Each row is where one point has got to under a steady rotation. How many ticks took it there?
The counts run from 0 to 604.
 24  23 -10  20  -4   0  -2 -18  14  23   5 -14 -27 -26  27  -5  15 -10   9  -5 -13  27  -5 -25  24  15  -5 -14 -11  29 -17  -5   8 -25 -21   8  12  10 -13 -14 -16  16  12  72  -2 -22  -7 -25  14   0 -15  39  14 : 530
-17 -21 -16  31  -4 -10   6  13   2  23 -35   1 -39   2  14  14   1 -13 -19   8 -11  35 -13 -42  29 -15   6   9   2   9  15  -4 -22 -15 -38  19 -15  -5 -52   1   8  10  17   7 -48 -17   7   5 -11  -2 -19  -4  29 : 370
 30   0   1  -1   2  28 -29 -23 -18 -24   4   1 -22 -35 -19 -31 -11 -13  25 -10  -4 -23 -18   1  11   8  19  -9  21 -28  11  21  11   5 -22 -12 -17  40 -28  -2 -12 -48  33  -2   7 -13 -29  22 -24  -3  -6 -40  -5 : 334
-23   9  20  16  17  -7 -10   1 -21 -24   7  -1  -1 -45  -2 -17  36 -17 -31 -20  31 -17 -16   6   9 -35  26  -4   1  -2 -16 -42   2  -1 -17 -24  13 -29  -9  12 -35  17  12  14  12 -26  -6 -26   6  23 -16  16 -27 : 5
 38  33 -23  14  14  27 -27 -16 -10  35 -11   4 -22  -4  26  19 -16  -1  15   7 -43  17  26 -18  -4   9 -14 -29   6   2  -6  20  20   8  -1 -14  20   1 -18 -47  -9 -16  -7  53  20 -10 -26  -8   8  32 -20   9   7 : 96
-25   9  13  -4  31 -36  22 -12 -34  -2  12  -2   2 -44  23 -10  31  -3 -36  -6  21 -21 -30  11  26 -11  26 -14 -14  14  -9 -20  -6 -17 -20  -5  15 -40 -26   3 -17  20   1  18   9 -22  16 -25   4   2 -19  13 -22 : 6
-28   6   2  20  22 -24  23  17 -16  12  -4 -17   7  16  34 -10  28 -48  14  -8   6 -13 -11  15 -22 -23   9 -10  16   2 -24  24 -18 -14  20   5 -51  28 -23   5 -18   4 -12  32  -6  19  10  -8  28   3 -28  19 -21 : 20
-23  -1  24 -28 -18 -29  22  21  -7 -22 -35 -20  19  10 -14  19  45 -13   9 -34  28  -6 -27  -7 -20 -37 -14   0  17  -9 -12 -15  22  -6  -3  17  -3 -34 -12 -31  -7  18   4 -21   4  18 -13  32   0  16  11   9   0 : 35
 -5  25  22  -4 -13  -6  10  10  -4  11  -9 -17 -21  25 -14 -36  -8 -15  24  -9 -13 -19 -11 -20  -9 -27 -17   9  10 -43 -14 -19  20   6  -2   0 -14  33  11   1  10  -5  -2   3   3  28 -57  30  55   3  28  14 -20 : 306
-23  19  -5  -3  24  12  29   7  -7  16  -3  24   2  -1   5  21   5   1   7  23 -38 -14 -11 -29 -34  22   0 -34 -17  -6 -23  19  17 -31  -2 -21 -13 -13  23 -42 -29 -15 -24  29  31  21   0  -5  16  18   2  14   2 : 265
 -8  10   1   6  18  -8  10 -25 -39   0   8  -3  38 -39  41  15  44 -31  31   8  18   7  -1  10 -17 -15  -4 -29 -17  10 -19  11  22  17   7   3  -3  31 -16  15   0  12  18  28  -2   8  14 -15  -7   7 -11  33 -25 : 18
 20  44   3  10  32 -18 -14   8 -31   5   1  16   5 -22 -15 -22  -9 -21  15  43  -3 -42 -21  16  12  18   7  -1  -4 -18 -39  -6   6 -29   0 -18 -13  16  -2 -11  12 -16  -7  14  -7  35 -32   9  24 -11  16 -22   3 : 310
-41  13   2  -6 -11 -25  44   7 -18 -20 -10 -35  23  14  22  -4  32  -8  22 -11   9  18 -22 -25 -10 -13  16 -23   2  -6   0  -9 -23 -13 -26  14  -5  -5 -28  -5 -16  -7  21  33  24  10  32  32   2 -30  -9   7 -16 : 15
-16  11   5  17   2 -19 -22  -7 -35 -19   3 -29  14 -18  13 -25   8 -11  26  13  19   8  -7   6   8 -30  25  -6  20 -19  -9 -11  -6  23 -24 -11  -3  32 -10  40  18   3  48 -12  14 -21  -4  29 -13 -26   9 -30 -14 : 178
  7  -1   9  13  28 -21 -16  -6 -31 -31 -10  28 -18 -37  -6 -31  24 -12 -31   4  19 -22 -10  14  23  15  15  10 -20 -24 -36  12 -26 -28 -13 -11 -20  -9 -30   5 -18  -3   2  -9 -32  -7  -5  -3  23 -16  -7  -1  26 : 161
 20  15 -26 -16   4  11 -10 -10  15  37  -2   7  14   8   4  35   7  -9  32  18 -13 -12 -13  25   6  25 -31  -8 -11  11   0  61  22 -32  37  -5  -9  -3 -12 -38   3 -12 -27  12   4  23  -3  17  -3   8  -4 -21   9 : 71
-20  23  18  -8 -10 -36   1  19 -23 -14  -2  -9 -26 -14  -9 -19  28   9  13   1 -19 -24 -30  -1  16  15   5 -13 -24   0 -23  22  15 -38 -45  -1 -16 -21   3   4   4   8  13   7   4  10  -9  12  39 -38  31 -13  23 : 156
  5  26  15  -4 -26  -8  43 -14 -11 -19   9 -12   6   4 -18 -11  13 -18 -18   6  13  13  -8 -30   9  -7  16  -9  -6 -34  27 -49  17 -25 -21   5  44  -2  24  -4  -5 -23   4   0  29  15 -22  32  29  -8  24 -19 -14 : 287
 28  10  -6  -1   8 -27 -14   1   7   8 -37  -7 -23  -5  -9   7  -5  19  28   5  -9 -39 -13  20  44   4 -12   6  -4 -26 -23  26   1  -7  15 -18  26 -37 -30 -44  -8  14 -29  14   6  -7 -18  17  24  29 -32  13  -1 : 478
 -8 -15  -3  16  12  33   5 -17  24  27  -6  17 -39 -10  -2 -10  10  -5 -36  16  13  13 -18  -9  41  14 -25  21 -35  -6  -7 -12  -4 -46  -1  14   2   4 -28   3 -21  -3  -7  29 -36  -6 -21 -20  10  25 -21  29  12 : 524
 -1   2  48  -7  -4 -29 -17  -1 -28 -38   1   0   4 -37   6 -17  26 -19 -18 -27  46   8   0  12  15 -17  -6   1 -15  11 -35 -30   9  12   5  21   9  -9  -5   5   9   8  30 -29   1 -18 -30  -8   6 -24  19   4  32 : 159
 25   8 -13   8   1  -4 -27 -10  -6 -15 -21  -7  21 -11 -11  15  28 -25  10 -30  13 -15  -8  10   6 -30   6  12  32 -33   0  26   5  12   7 -26  19 -28 -33  -9 -29  10  -5  25  -7 -14   7  24  23  28 -40  21 -34 : 44
-16  11   8  35  13 -12 -11   3  11 -10  17  -2  -1 -24  -2 -26  46 -51  -7  -5  13  -8 -19  30   8  16  28   5 -18  12 -12  18 -13 -54 -11 -26 -32 -22   4  15 -24   1 -12  28  -5   1  20 -23  21 -18 -11 -18   3 : 0
-58 -13  -6  -3  -6  22 -17  22  31  37  -4   2 -23  12 -12  23  25 -21  -8  16  -1   0 -30  13  -5  -4   2 -14  12  -1  29  19  19 -46   7 -25 -26 -27  36 -11 -11   5 -24 -11   2  14  -2   6 -13  18   3 -35   7 : 234
 29  -6   7 -18   4   0 -18 -13  12  -3 -19 -11   1 -16  -4  16   8  27  24 -12  13 -23 -12  28  32   3 -41  -7  -7 -24 -23  17  27  11  43  -7  35 -21  -9 -46 -18  12 -14   1  18 -19 -31  22   8  27 -18  19  -6 : 477
 10  -8  14   0  -3  31 -57   4  13  -8 -21  -8  -7  -7   7  -3   1  -7  24 -41  13  10 -19  12  30 -13 -34  30  -3  14 -24  29   0  19  17  14 -33  -2 -14 -15  -4 -16  24 -12 -23 -30 -45   5 -20  -7  -4   3  29 : 353
  1  32  -8  36  16   4 -25  15  32  50   6  -9 -19  -3  -4  -9 -21 -16  25  36  -1  -3 -30  -2  39  13  -1  12   2  10 -31 -13 -23 -46  -6 -22 -13  -3  12 -21  16  -1 -18  29 -14  -7 -34   4   4 -12  -3 -14   5 : 511
 16   7 -25 -18   4  21  10 -34  -2  13   2  -6 -23 -27   8  10 -19  33  11  13  -6  -7 -25 -14  20  45 -12 -31   3 -21 -11   9  18 -15   7  -7  19  15  -9 -42 -21 -17   3  23  35 -25 -12  21 -35  10 -19   0   2 : 497
-12  -5  -1   0 -13  12  19  -1   8  41 -19 -25 -23  12  17   8 -26  -2  23  39  15  35 -11 -40  15  -2 -18  -5  10 -29   0 -50  13   6  14  23  16  34   0 -14  25   2   4   1  -6 -11 -45  13 -20  23 -16  22   3 : 500
 -4  16  22  -1  -2 -27  40 -17 -29  26  -7 -28  -8  26  23 -25 -23 -17  -1  19   5  -4  -4  -2  10 -15 -16 -15 -14 -24  -6 -41  -3  -3   9  33  22  37 -30 -11  11 -12   2  25   6  32 -35   4  34   7  -3   8  -9 : 299
 14   7  -7   0  -4 -33  23  -1 -14 -27 -27   6 -15  -3   5   7  42 -11 -27 -16  10 -24   1  -5 -15  -2   5 -18  15 -42 -12  22   7 -22  18 -19  -3 -20 -12 -20 -40  23 -28  14   6  -4  12  19  46  26 -25  30   6 : 446
-37   0  27 -13  -9  25   8   7  -4 -15 -10   3   2   4  19  -9   5  -3  -1 -34   4  14 -32 -39 -33 -17 -19   3  -5  21 -34 -20  -4 -12 -22  26 -46   5  18 -27 -26 -26  29   0  -1 -12 -27  -7  -9 -15  21  35  11 : 546
 -3   3  18  12  15 -25   6   7 -19  -2   1  13 -22  -9   9 -19  35 -51 -27 -26   5 -24 -10   3  18 -14  19  23 -20  30  -9  14 -14 -31 -35  13 -35 -11 -37   9  -7   3  -4  26 -38   9  -9 -26  42  -2   0  -6  15 : 563
-28  39   1  14   7 -15  11  15  -1  12   3  -7  25 -17  17   4   7  13   7  15 -10  14 -38 -13  -5   2 -11   4 -21  22 -47 -10 -25 -54 -28  10 -17 -12  -9 -10  -7  13  11  31 -16  17   7   1   8 -44  21  21  11 : 550
  2   3 -12  -8  13 -18   0  -6  -7  20 -17   1  17  -8  -1  10  -3   0   0  60  21 -22 -26  39  28  23 -11  -4  -4 -37 -25  -2  -9 -34  46  -7   4  -2 -13 -21   5  12 -34 -14  -2  13  -3  32  -4   7 -10 -24  10 : 472
-10 -17 -13  19   4 -26 -16  13  11   8 -12  -2 -19  -7  -4   0  42 -32  25  19   7  -7 -26  19  40  -5  16  15  -3 -11  19  56  -6 -28 -14  -8 -30 -11 -38  18  11  18  -6  -3 -33   0  22  14   6   0 -32 -33  12 : 201
-58 -10  16  -2  20  -7  33  13 -16  15   5 -26  13  27  24 -17  17 -36   7  -8  17  -6 -19  17  -6 -36   7  10  -8 -24   1   7 -16  -2  11   7 -45  19 -32  25  -4 -10  -1   3  -4  26  -2  10  10   4 -13  -5 -37 : 21
-21   1  -4 -28  -3 -14  11   7 -17  52 -31 -14  -2  35   7  32 -12   6  12  26 -11  -8 -17   0  -2 -20 -45 -16  12  -7  10  -4  28  -3  20  15   9   0 -28 -17  21  17 -22  -1   4  25 -24  32  -7  30  -7   3  -7 : 66
-10   0   4  27   6   8 -24  16  14  -1 -21  16  -1 -25 -14  46  31 -10  -7 -11  12  14  -4 -34  -6 -35   7   9  18   2 -14   0   9  14  -3 -35  19 -54  26 -40  -1  20  -6  -9  10 -25 -11  -1 -19  44  -2   7  -6 : 237
 -8 -18 -21  -3  -1 -36  -3   0 -10  26   9 -19 -23 -33  10  12  30  10 -24  14  15 -18 -42   9  44 -18  19  -2  19   9  18  15   3  -2  -3 -15  12 -15 -24  20  10  41 -11   6   2 -49  14  10  -9  18 -24   3  -6 : 207
  2  -1  -1  18  24  35 -67   5  12   7 -12   9  -5 -13  -9  -8  -7   2   7 -21 -10 -14 -20  15  33 -23 -19  33  -1  -5 -24  35  -2   7   2 -12 -27 -11 -25  -2  -8 -15  17  -6 -24 -23 -34   3   2   6 -15  -4   6 : 354
